The rows of T fall into 3 groups and each row is roughly a mix of its group's hidden directions.
T:
[[ 28  21   7 -10  -1 -20  31 -35   9   9 -13  -7 -16  36 -17 -25 -20]
 [ -4  -9 -14 -13  15   8   9 -14  22  21  29   7  17 -18  59   3 -16]
 [-12   4  20  -1 -16 -16  13  -2 -38 -16 -31   9 -30  -2 -34  30  22]
 [-17   3  13 -26 -19  27  -9 -12  -2  35   5  44 -10 -24  20 -17 -18]
 [ 15   9 -23  -5  19 -22  34 -24  26  13  -4 -28  24  -6  37  15   5]
 [ 21 -12 -14  18  -7 -32  -2   2  -2 -19   3 -14  -1  45 -47 -19   0]
 [-15   6   4 -26 -17  15  -4  -8   4  50  -4  40   4 -23  23 -16 -16]
 [ -9   1   0 -18  -8  24 -16  -4  13  37  20  36   4  -8  25 -32 -31]
 [ 13  23  -1   1  -5 -16  28 -55 -11   2 -18   9 -37  11 -17   9   6]
 [ 13  34  -2  -2   3 -27  -8   6  20  44   1  10 -37  11  16 -25 -18]
 [ 18  11 -10   5  31  10  -1  -5  38  10  29 -18   5   9  43 -20 -23]
 [ -2  44  -2  24  18  -6 -31  34   3  20 -14  -1 -39  -7   6   5   5]
 [-25   3   6 -22  -9  31 -12   9  -1  38  -9  32  19 -35  25  -2  -9]
 [ 18  22  -2   0 -11 -39  23 -24  -8  17 -31   0 -25  23 -35  -3   4]
 [ 27 -11  -5  18   4 -19   9 -24   2 -42  18 -26 -14  37 -25  -7   4]
 [ 13  40  -5  40  27   7 -24   2   7 -12  -1 -15 -42   8  -6   1  12]
 [ -9  13  15 -16 -20   5 -10  -6 -12  39  -2  48 -35   0  -4 -21 -20]
 [ 16 -23 -17   3  13  20  -1 -22  30  -7  42 -10  29  12  22 -24 -17]
 [ -9 -27   7 -42 -31 -18  34 -14 -14  19 -13  21  26  -3  -3   0 -12]
 [ 13 -12   4 -21 -22 -22  43 -47  -9   0 -13   4   6  21 -26  -5  -3]
 [ 30  11   1  14   4  -4  21 -44   5 -23  -2 -20 -17  35 -31 -13   2]
 [-21  11   2 -17 -14   2 -14  26  -2  55 -20  35   7 -22   8  -7 -10]
 [ -6  40  -4  24  27  16 -32  20   6  10   4   1 -37 -17  27   9   3]
 [-11 -11 -12  17  12  30 -28  36   2 -20  -3 -19  49  -8 -11   5  12]
 [ -5  48   6  19   8  -2 -24  19 -12  12 -23   8 -49  -6  -9   8   7]
 [-13  20   9  20  -6   6 -29  25 -27 -14 -24   6 -32  -8 -35  15  24]
 [  0  33  -3  19   9 -23 -16  47  -4   6 -36 -20 -14   2 -19  12  18]
 [  7 -29 -14  -3  13  17  12 -18  20 -27  28 -25  45  -4  26   1  -2]
 [-14 -28  -1 -33 -31 -31  24   6 -15  27 -19  19  29  -6  -9   6  -1]
 [-13  27  15  23  12  36 -37  17 -15 -23  -2   4 -36 -17  -3  10  11]
 [-18 -11  21 -33 -33   3  22 -23 -34  -3 -23  29  -2 -11 -21  10  -1]
 [  9 -28 -20  17  21  11 -12  12  29 -16  37 -26  34   2  23  -6   3]
 [  8   0 -14  12  32  22 -10  -4  32  -2  38 -14   9  -5  48  -5 -12]
 [-14  18  -9  -3  17 -10   5  34   7  29 -29 -13  23 -28  28  30  13]
 [-15 -10   8  11 -19  -3 -22  39 -26 -20 -21   0   1  -3 -47   9  25]
 [-11 -34   8 -27 -14  19  29 -37 -12 -22  14  10  23 -19  19  17  -2]
 [  9 -35  -7  10  11  29   1 -19  16 -39  36 -20  31   5   7  -3   2]
 [ 15 -41 -10  -3   1   1  15 -10  22 -18  27 -23  46  18   3 -17  -6]
 [  0   7  10  22  -5 -13  -4   9 -29 -16 -25  -2 -30  17 -53  15  22]
 [-13  15  21  -3 -19 -11  -2   6 -34  14 -28  29 -42  -1 -32   9   7]
 [-24   3  19  -8 -16  -1   4  16 -38  -9 -39  10  -7 -20 -24  34  22]
 [ -1 -34   0  13   2  20   7 -15 -17 -50   7 -14  26   4 -29  19  19]
 [-21  -6   3  16   0  12 -42  60  -9 -10  -1  -2   7 -19  -6   9  16]
 [-27   8  14   1   0  23 -39  56 -11   2  -2  11  -3 -27  12   5   0]
 [ 17  35 -10  10  12 -25 -16  20  28  38   1  -5 -25  13  13 -27 -15]
 [-13   0 -10   4  13  21 -20  42   7  -9 -12 -23  51 -22  10  12  10]
 [ 22  -1 -10  16  -7 -46   3   0  -2  -9   0 -12 -22  43 -40 -14   1]
 [ -3   5  -9 -27  -2  10  17 -28  20  39   1  17  19 -26  44  -5 -12]
 [-18   5  -2 -17  10  29   5   2  12  24  -8   6  33 -40  44  16   0]
 [-10   5  22 -14 -19 -22  26 -15 -34  -6 -26  14 -36  -7 -18  28  15]
 [  1 -13  10  -6   6  46   7 -43   7 -33  29  -1   4 -15  26   1  -4]
 [  0  20  16   6 -12 -30   8   3 -27   2 -29   6 -46   8 -33  17  16]
 [ 23  -5  -8  24   9 -29   9  -6  -1 -40   8 -33 -14  35 -29   3   9]
 [-11  11   5 -19 -23 -11 -10   9  -4  54 -10  43 -17  -5  -2 -21 -16]
 [ 18  28 -21  40  14 -29 -13   9   9   4 -11 -19 -30  16 -23   4  24]
 [ 17 -18   1  12   8  18   8 -37   4 -55  28 -23  -2  16  -6  -1   3]
 [ -6  10  11 -20 -29 -33  17   2 -24  23 -41  17 -12   7 -34   4   3]
 [  7  -9   2 -28  -4 -21  44 -38   8  -6  10 -11  -1 -13  42  16  -4]
 [  6  -3   0  12  27  16  16 -15   8 -44  10 -39  14 -12  25  29  16]
 [  9 -21 -15  10  18   8   9  -1  15 -38  12 -41  45  -1  10  15  14]
 [-22  -5  31  -2   1  54 -18   3 -17 -28  11  13 -14 -28  12  12   3]
 [ -8   8  -7 -22   7  14  17 -17  18  32  -4   5  24 -34  50  10  -5]
 [ 24  -5   2  20   6 -22  11 -19  -3 -44  16 -25 -32  31 -21   0   7]
 [ 16 -15 -10  21  -1   2  17 -49  -6 -39   8 -12  -5  14 -29  11  24]
 [-26   7   6 -20  -4  30  -9  15   0  36 -13  24  21 -39  29   6  -5]
 [-31   5  21 -12  -1  42 -20  21 -13  11  -6  24   0 -40  22  12   1]
 [-16   7  -4 -19  -1  26 -22  22  15  34   6  19  27 -24  34 -18 -22]
 [ 15  -6   9  23  10  -7   4  -8 -10 -54  16 -29 -30  23 -19  11  11]
 [-15  21 -17  13   7 -24 -23  40   1  38 -12   9 -15 -23  19  18  13]
 [ -3  41   5   9  -6 -23  -9  14 -17  21 -37  11 -42   1 -24   9  10]
 [  7 -15  -1  -7   4 -19  39 -23  -3 -37  -3 -34  15  -8  13  35  19]
 [  4   1   0 -16  -8   8  -6 -21  14  35  26  34 -18   6  23 -35 -32]
 [-13   8  -9 -18  10  17  11  -2  15  33 -11   2  34 -35  45  15   0]
 [ -2   9 -15 -25  -3  -4  19 -19  21  50  -6  15  19 -20  38  -5 -10]
 [-13  -3   8 -35 -16  14   7 -18   2  32  12  37  -2 -20  35 -14 -26]
 [-14  10  20   0 -20  -1  -9   4 -35  11 -22  35 -39   3 -39   2   4]]
One row of each group comes first, with its name. Which group is each row after those in?
[  2  24  -9  33  34  20 -36  26  18  -6  18 -15 -18  -9  25   2   5] -> <59>
[ 19  -9  -1  20  -7 -26  -4  -2 -10 -30   9 -10 -23  41 -45 -16   0] -> <39>
[ 13  -2 -10  24  18 -18  10   9   4 -38  -9 -48  13  10 -14  23  27] -> <46>

[-18 -46   3  -2  -9  30  -9   9 -11 -35  21   1  36 -19   0  12  11] -> <59>
[-11  16  21  -6 -21 -14   2  -1 -31  16 -24  31 -47   1 -28   6   3] -> <46>
[ 17 -18   3  -2  -5  20  10 -54   9 -34  35   0 -10  13   1 -18 -11] -> <39>
[ 26 -11 -19   7  18  -6  11 -25  36  -8  35 -26  14  18  27 -18 -10] -> <46>
[-23 -29  13 -14 -14  26   9  -8 -32 -30 -11   9  24 -20 -15  29  16] -> <46>
[ -3  18   1  29   3  -3 -28  37 -17  -4 -26  -6 -15  13 -47   4  17] -> <46>
